One vector is turned by the same rotation once a step. Each row is the vector after some number of steps, and that number follows the row.
The counts run from 0 to 1222.
[-0.57  0.93  0.45  0.02 -3.53  2.62  3.28 -2.35  2.38 -0.04  0.00  2.27
  1.54 -1.12 -1.83 -0.52 -2.17  1.07 -3.80  1.92 -0.05  1.29 -0.49  4.12
 -4.85 -0.31  2.53 -2.81  3.20 -1.94  0.32 -5.74 -2.15  1.89 -2.21 -1.35
  2.67 -1.46 -0.13  0.91  1.43 -0.31  3.01 -1.64]
918
[ 2.04 -0.58  1.17 -3.65 -2.81  0.08 -0.89 -0.61 -3.17 -2.85  0.11 -0.76
  2.26 -0.81 -1.41 -5.37 -1.91  3.05 -0.67 -5.92  0.92 -0.97  4.64 -0.28
  0.76 -0.52 -1.79 -3.64 -2.78 -0.60  2.23 -3.44  1.00 -0.97  4.35  0.34
 -0.13 -2.04  0.01  0.54  1.59  0.99  3.32 -0.42]
524
[ 0.84  2.07 -1.51 -1.21 -2.63  0.71 -1.39 -1.21  1.71 -1.78 -2.04  3.44
 -0.09  3.76 -2.91 -1.27 -1.53 -0.87 -1.72 -6.24  2.34  2.01  1.77 -2.66
 -2.59  1.30 -4.04 -4.17  2.71 -0.53  0.17 -0.77 -2.94  2.77 -0.17 -0.97
 -0.71 -2.85 -0.21  0.40 -0.11  0.15 -0.15  0.63]
708
[ 1.73  1.39 -2.42 -2.54 -0.13 -1.29 -0.04  0.04  3.49 -0.10 -2.17 -2.28
  0.44  3.74 -1.74 -2.63  0.32 -0.83 -0.89 -1.24 -6.25 -0.89 -1.05 -0.50
  3.87  2.62 -1.62 -2.08 -3.42  1.04 -0.15  2.06  2.52 -0.40  1.27 -3.35
 -0.37 -2.89 -0.17 -3.61  1.89  2.66 -1.47  1.89]
1041
[ 2.53  1.98 -0.69  0.85 -4.52  2.31  0.30 -1.10  1.21 -1.80 -2.13  2.83
 -3.28  5.74 -2.30 -2.30 -3.80 -2.37 -1.08 -1.43  2.23  2.73 -1.53  4.00
 -2.56  2.70 -0.66 -4.04  2.65 -1.93 -1.74 -1.64 -2.76  0.92 -0.45 -1.08
 -1.27 -1.43 -0.91 -0.37  0.65  1.20  1.75  0.90]
800
[ 2.26 -1.26  4.34 -2.34 -2.24 -3.06 -1.84  1.49 -1.55 -2.62 -0.58  1.03
  1.15 -1.67 -1.37 -3.88 -1.02  0.54 -1.70 -0.97  1.26  0.38  0.58  0.33
  0.47  4.68 -2.80 -0.50 -5.57 -1.55  0.40 -0.02  0.23  0.54  4.03  3.73
 -4.10 -0.88 -1.22  0.33  0.45  0.67 -1.91  3.16]
755
[ 1.11  4.77 -1.23  2.82  0.78 -1.37  0.30 -0.34 -2.64  0.20 -3.05 -1.48
 -3.04  2.24  4.55 -3.04  0.39 -1.07 -1.75  3.01 -1.83 -1.91  0.32  2.59
  1.23  1.59 -0.92 -0.71  0.46  2.19 -1.46  3.74  0.68 -2.73 -3.60 -0.33
  3.51 -1.88 -1.18 -0.71 -0.04 -2.85 -2.58  4.93]
173
[ 3.18 -0.04 -0.65 -0.76 -0.55 -4.18  1.12 -2.11  0.67 -1.82  1.01  2.60
  0.73  2.09 -1.78 -0.17 -2.43  2.46 -0.21 -4.50 -0.61 -0.35 -0.55 -1.26
 -0.13 -0.94 -0.59  0.27 -1.21 -1.99 -3.59 -1.93 -0.90  5.82  2.65 -2.99
 -5.45 -2.63  2.36  2.84  1.34 -0.61  1.43  0.59]
466
[-0.10  1.15 -1.29 -1.73  1.60 -1.01  2.66  0.12  1.83  3.68  1.37  4.32
  2.84 -3.67 -0.93  0.35  1.64  0.58 -0.70 -3.16  2.94 -1.65  3.58 -3.67
 -1.79  1.60 -1.01  0.61  0.63 -2.76  4.83 -5.31  1.19  1.09  1.59 -0.61
 -3.87 -0.17  0.75  1.20 -0.50  0.85  1.02  0.46]
1051
[ 1.65  2.53 -1.95  2.21  7.53  2.03  0.06 -0.33 -4.36 -0.77 -0.36  1.67
  0.74  0.61 -0.30  5.78  0.35 -2.55  2.73  0.99  0.17 -0.73 -1.13 -0.14
 -0.67 -2.93 -1.64  0.55 -4.52 -1.96 -2.59  0.36  3.69 -0.92 -0.81 -1.90
  0.94  1.84 -3.64 -1.11 -0.36  1.27 -0.32 -0.44]
856
[ 2.87  2.69 -2.25  0.12  1.11  1.81  3.89  2.95  2.19  4.74 -2.44 -1.54
  0.19 -0.08  0.41 -1.66  1.17 -2.98 -2.03  1.28 -4.80 -0.35 -0.69  2.05
  2.90  3.44  0.96 -0.56 -0.69 -1.75 -1.06  0.74  1.07 -3.81 -2.86  0.17
  4.69 -0.34 -4.35 -3.93  0.29  1.14 -0.37  1.65]
607
[-0.84 -1.69  1.31  0.74  2.29 -3.11 -1.30 -1.60  1.17  0.21  1.56  2.53
 -1.50 -1.24 -2.09 -1.57 -1.02  2.14 -3.59  1.51  1.58  1.34  0.34  1.77
 -4.33  1.19  0.65  0.40 -1.09  0.74 -0.92 -5.33  2.83  5.21  0.72 -0.95
 -3.89 -3.61 -1.89  2.19 -0.91 -2.42 -2.06  1.86]
584
[ 0.97  0.68 -1.32  2.70  3.18 -2.84 -0.18 -0.01 -2.78  0.86 -1.15  0.73
 -4.48 -1.41  4.74 -2.49 -1.85 -1.50  0.80  3.44 -4.31 -2.50 -0.36  4.35
  0.63  1.57  1.62 -1.60 -0.01  2.29 -4.28 -0.55  3.62 -2.26 -1.37 -0.78
  2.24 -1.79 -4.10  1.88  1.33 -1.49  0.11 -0.09]
265
[ 2.32  2.52 -2.18  2.23 -0.91 -0.19  1.91 -1.13 -3.87  2.55  1.67  2.55
  0.57 -2.87  2.24 -2.15 -2.01  3.18 -1.01  2.78 -4.43 -0.08 -2.33  3.23
  0.36  0.32  1.24  0.69  2.74 -0.75 -0.85  0.48 -2.89  1.78 -1.35 -1.01
 -0.10 -2.90  0.53  2.63  0.22 -5.60 -3.91  1.75]
639
[ 0.80  1.05 -1.98  3.98  1.47  0.16  1.26 -1.41  0.20  2.09  0.89 -0.50
 -0.58 -1.92  1.90 -3.94 -1.87  0.95 -0.88  4.55 -3.30 -2.99 -0.15  3.65
 -0.42 -0.18  3.18 -1.23 -1.48 -1.67 -2.14  2.94 -1.95  2.37 -2.50 -0.45
  1.95 -1.39 -3.67  1.32  0.47 -1.86 -3.86  1.33]
1112
[ 0.05 -0.62 -4.44  2.77  4.36 -1.43  3.18  0.81  1.41  3.51 -0.50 -1.37
  0.12 -1.46  0.32 -1.76  1.64 -3.79 -0.57  2.60 -2.71 -2.79 -1.50  1.63
 -1.37  2.38  2.49  4.63 -1.96 -5.22 -0.19  1.00  1.88 -1.73 -2.00  1.12
 -1.36  1.03 -1.86  0.80  1.46  2.24 -2.61  3.47]
849
[ 1.37  3.47  0.61  2.17 -4.86 -2.49 -0.81 -1.49 -2.95 -1.70 -4.39 -0.46
 -0.74  3.17 -0.06 -4.00  1.78  0.51  0.66  1.69  1.99 -3.33  0.22  1.35
 -1.83  2.31 -1.56  0.84 -4.00  1.02  1.09  3.23  0.50 -0.68  1.21  2.54
 -3.66  1.09  0.47 -1.58  0.03 -1.15 -0.29  6.72]
946
[-0.13 -1.69  0.30  0.12 -1.69  0.29 -1.48  0.35 -1.32 -4.56 -1.96 -0.42
  1.94  3.37  0.10 -0.56 -2.12  5.94 -0.75  1.10  5.05 -0.97  2.41 -0.17
  2.15  2.73 -2.74 -0.89 -4.09  1.32 -0.83 -0.15 -3.34 -1.16  3.30  0.85
 -2.34  3.21 -1.41  1.24  0.18  5.42  1.57  2.93]
722
[-0.78  0.84  0.27 -1.40 -2.57 -2.96  1.55  3.21  1.86  3.03 -2.46 -0.33
  4.81  0.67 -2.85 -0.29  3.10  0.75 -3.26 -3.13  0.78  0.70 -0.36 -1.74
 -1.81  2.38 -0.77  1.77 -0.42 -0.57  0.99 -4.74  2.01 -0.72  1.14  0.08
 -4.58 -0.29  1.79 -2.79  2.32  1.11 -0.82  4.18]
472
[ 1.67  1.03 -2.65  1.68  0.91  6.46  2.07 -2.56  0.12  2.90  1.70  0.50
  0.93 -3.41  0.52  0.95 -2.74  0.06 -0.53  0.94 -3.45  0.19 -0.28  1.93
 -0.91 -1.18  3.64 -1.54  2.56 -3.91 -0.65 -3.47 -0.75 -1.23 -0.43 -2.81
  3.07  0.31 -0.81  0.60  4.34  2.66 -0.52 -2.53]
108
[-0.81 -0.49  0.13  1.71 -2.56 -2.84 -0.59  0.44 -1.69 -2.43 -1.11 -3.98
 -1.60  3.04  0.66 -3.35 -2.64  1.67 -2.41  1.63 -3.84  0.96 -1.28  4.09
 -1.88 -0.62  3.47 -1.50  1.06  1.71 -6.10 -2.50  0.66 -0.27 -0.11  0.66
  0.77 -0.80 -0.95  2.14  4.97  1.16 -0.23  2.93]
1075
[-1.69 -0.68 -0.45  0.97  1.51 -3.11 -0.63  0.10 -3.16 -2.14 -0.36 -3.28
  0.66  0.19  3.51 -0.47 -0.46  0.87 -3.62 -0.49 -1.65  0.98  1.99  0.78
 -3.04 -4.57  1.07 -0.62  0.91  2.28 -3.91 -4.53  0.18  1.44 -2.07  0.81
  3.87 -2.50 -2.22  3.57  4.61 -1.62 -1.23  1.35]
1167
[ 0.04  2.28 -1.34 -0.07  2.11 -1.23  3.08  0.44  1.83  4.39  0.63  2.35
  2.56 -5.62  2.49  2.27 -0.20 -5.48 -1.04 -0.40 -2.20 -1.04 -1.54  0.21
 -1.97  0.61 -0.74  1.21  2.03 -5.38 -0.87 -0.06 -0.78  1.01 -3.35  0.15
  1.09 -1.54 -0.38  1.94  1.50 -3.39 -3.13  1.72]
317
[ 2.22 -2.06  0.28 -2.45  0.70  0.73  2.30  1.67 -2.86 -2.93  3.75  1.70
 -1.83 -0.15 -0.86 -2.14 -2.65 -0.43 -5.21 -1.76 -0.02  3.55  0.02  4.43
 -1.24  0.76  3.06  0.86  0.25 -3.24  1.15 -5.87  1.01  1.23 -0.34  2.17
 -0.14 -3.65 -0.83  3.99  0.09 -1.79  0.14  0.20]
412
[-2.36 -1.69 -1.13 -1.43  0.47 -2.43 -1.56 -0.20 -1.51 -0.06 -0.29 -3.55
  3.88 -1.03  0.31 -2.71  1.07  1.87 -1.41 -3.47  1.51 -1.77  5.18 -2.22
 -0.62 -2.67 -1.08 -1.48 -4.38  1.04  1.31 -4.13  2.89 -0.20  2.61  1.63
 -0.67  0.03 -0.27  1.02  3.54  2.68  0.52  1.85]
432
[ 1.75  0.09 -3.31 -0.64 -1.00 -0.96 -1.98 -1.02 -0.07  1.34  0.14  2.35
 -0.13  0.56 -1.10 -3.67 -1.82 -2.12 -0.26 -4.75 -4.13  1.14  0.16 -1.47
 -3.68 -0.13 -1.60 -3.63  2.70 -2.06 -0.71  1.31 -1.67  0.54 -0.86 -3.92
 -0.57 -5.00  1.46 -0.01  3.95 -2.48 -4.53 -0.80]
279
[ 2.34  3.22  0.14 -1.67  3.67  2.45 -0.88  2.02 -1.95 -0.35  0.81  4.34
 -2.52  2.53  0.63  0.93 -1.91 -2.47 -0.98 -0.42 -3.57  3.50 -1.40 -1.13
  0.80  2.96 -3.52 -2.94  1.01  1.17 -3.09  0.87 -2.09  0.70 -2.83 -2.14
  1.77 -4.08 -3.31 -1.68 -0.48 -1.29 -3.70  0.15]
364
[-0.32 -1.77  1.60 -3.98 -0.80 -0.36 -0.76 -1.82  0.83 -7.76  0.58  1.80
  0.01  4.18 -0.97 -1.97 -3.32  1.67 -2.01 -1.14  2.59 -0.79  2.53  0.57
 -0.77  1.06 -2.40 -1.64 -2.84 -1.92  2.44 -0.81 -1.86 -0.92  2.91  0.46
  1.38 -0.71  1.93  2.04 -1.76  1.35  3.08 -2.02]
143
[-0.50  0.63 -0.57  1.81  4.07 -1.17  1.25  1.57 -0.60  0.18  1.44  4.04
 -1.21  0.66  1.26 -1.48  0.29  1.84 -2.29  4.46  1.06 -3.82 -1.32  2.59
 -2.30  2.23  2.20 -1.04 -3.55  1.49 -2.31 -1.71  1.55  2.10  0.18 -2.83
 -4.55 -1.67 -3.81 -2.45 -5.72 -0.25  1.10  0.46]
342
[ 1.63 -0.04 -2.24  0.24  0.70  5.14  0.90  0.85 -4.80  0.00 -1.45 -0.17
  4.56  0.41  1.45  4.29 -0.39  1.20  1.01 -0.21  0.38  0.68 -0.04 -0.32
  1.81 -2.04 -2.25 -0.75 -0.49 -2.34  0.15  0.47 -3.07 -5.49  1.15 -1.59
  4.45  4.24 -0.46 -1.59  1.60  2.96  0.30 -0.76]
292
[-1.68  1.03 -1.10  0.14 -1.92 -1.65 -0.77 -2.25  1.79 -2.42 -1.94  0.63
 -1.37  3.44  0.83  2.03 -2.57 -4.05 -0.25  0.41 -2.77  0.25 -2.02  2.04
 -3.76 -0.62 -1.49 -2.57  2.24  0.25 -0.46  2.48  1.05  0.13 -2.85 -5.19
  3.75 -1.88  3.58  0.81  4.34 -0.66 -0.59 -0.87]
312
[ 3.17  1.74  3.26 -2.03 -1.20 -1.21 -0.50  2.57 -3.58 -2.78 -0.95  2.49
 -0.07  1.64  1.62  1.03 -1.42  0.78  0.40 -0.41  0.05 -0.26 -1.37 -1.47
  4.09  3.62 -3.84  0.00 -5.22  1.85 -1.35  2.48 -2.88  1.66  3.21  1.68
 -3.26  0.56  1.03 -0.34 -1.42  0.39  0.42  3.67]
986
[ 2.25  0.61 -3.79 -0.20 -0.97  3.86  3.18 -0.41 -0.65  0.10  1.62  2.51
  0.62  3.03  0.69 -0.01 -4.09  1.46 -4.66 -0.14 -0.74  2.83 -0.49  3.14
  0.39 -0.71  1.40 -2.14  4.10 -1.31 -0.28 -1.55 -5.02  1.62 -2.76 -3.63
  3.36 -3.51  0.88  2.15  0.89 -1.82 -1.34 -0.22]
1068
[ 2.61  3.94 -1.72  1.49  0.50  3.64  3.81  1.17 -2.96  1.13 -1.48  2.30
  0.13  3.28 -0.43  3.32 -0.17 -2.21  0.01  1.21 -3.55  2.61 -4.02  2.43
  0.26  1.26 -1.53  2.06  1.72 -3.09 -1.34 -0.70 -0.57 -3.82 -2.63 -1.68
  2.76 -0.56  0.31 -2.29 -0.66 -0.70 -0.24  1.39]
988
[ 0.03 -5.55  0.61 -2.66 -1.34 -2.33  0.55  5.02 -0.34 -1.19  1.05 -0.74
  1.65 -0.82  0.02 -1.57 -0.25 -2.26 -2.88 -3.67  1.38 -0.26  1.08  1.88
 -1.55  0.60  1.88  0.97 -3.74 -2.89  2.36 -3.40  2.37 -0.95  1.70  1.63
 -2.66  1.05  0.89  2.21  2.43  3.56  1.32 -1.04]
846
[-0.32  3.93 -1.28  0.56  3.06  3.68  1.65  1.35 -2.97 -0.05  3.15  7.33
  0.80 -1.31  2.52  4.84  0.31 -0.50 -1.24  1.39  1.93 -0.48 -1.20 -1.94
 -2.16  0.05 -1.43 -1.00 -0.29 -0.60  0.65 -0.92 -3.71  2.20 -0.91 -2.74
 -1.91 -0.87  0.27 -0.09 -3.28 -1.80 -1.35 -0.28]
632
[-2.93  5.55 -0.99  3.66  3.11 -2.92  0.15 -1.30 -2.21  0.13 -2.49 -0.38
  0.66 -0.17  2.92 -0.83  2.41  0.76  0.33  4.08 -0.98 -2.47 -0.79  0.36
 -3.81 -1.02 -1.72  0.13 -0.86 -0.10 -5.76 -0.61 -0.94 -0.79 -1.19  0.92
  0.06  0.46 -3.88  1.14 -1.90 -1.85 -0.69  6.17]
474
[ 0.73 -0.97 -0.35  1.85  0.55 -3.70  1.22 -0.64  0.69  3.03 -3.63 -1.81
  2.12 -3.21  1.90 -0.66  0.58  0.64  1.92  2.87 -2.84 -4.56 -0.78  2.23
  1.61  3.76 -0.86  1.89 -2.35 -1.99 -0.77  0.41  3.25 -5.52  2.83 -0.64
  0.01  4.03 -0.28 -0.57  1.69  2.09  0.43  1.70]
1000
[ 1.00 -3.12 -1.58  1.53 -2.64 -4.47 -2.39  1.27 -1.54 -0.63 -3.04 -3.88
 -0.64  4.69  0.87 -2.50 -2.03 -1.47 -2.38 -1.85  1.47 -0.22  0.98  4.24
 -0.91 -0.88  1.04 -1.26 -2.64  2.43 -1.79  0.65  3.37  0.44  0.27  0.11
 -2.21 -1.03 -2.29  0.86  4.24  0.93  0.08  1.01]
77
[ 3.52  2.56  0.40 -2.69  1.75  2.21  4.10  3.63 -3.79  1.64  2.94  0.91
  1.93 -4.70  2.05  0.01  0.16 -0.91 -1.43 -0.73 -4.99 -0.41 -0.58 -0.72
  4.51 -0.36  1.85  1.89 -2.74 -2.17  3.07 -0.95  1.86  0.80  1.45  0.29
  0.89 -2.69  2.21 -1.40  1.40 -0.88 -0.54  0.41]
600
[ 0.11  0.63 -1.07  1.72 -0.34 -0.21 -0.93 -3.12 -1.70 -2.53 -0.91  0.82
  1.74 -2.30 -0.18  1.02 -0.45 -2.23  3.54 -1.32 -0.66 -4.33  1.05 -1.72
 -3.65 -1.44 -2.74 -1.42 -4.81 -4.42  0.90  4.24  1.27  0.13  2.56 -2.64
 -0.77  1.32  2.73  1.23  3.65  1.22 -1.82 -1.02]
238
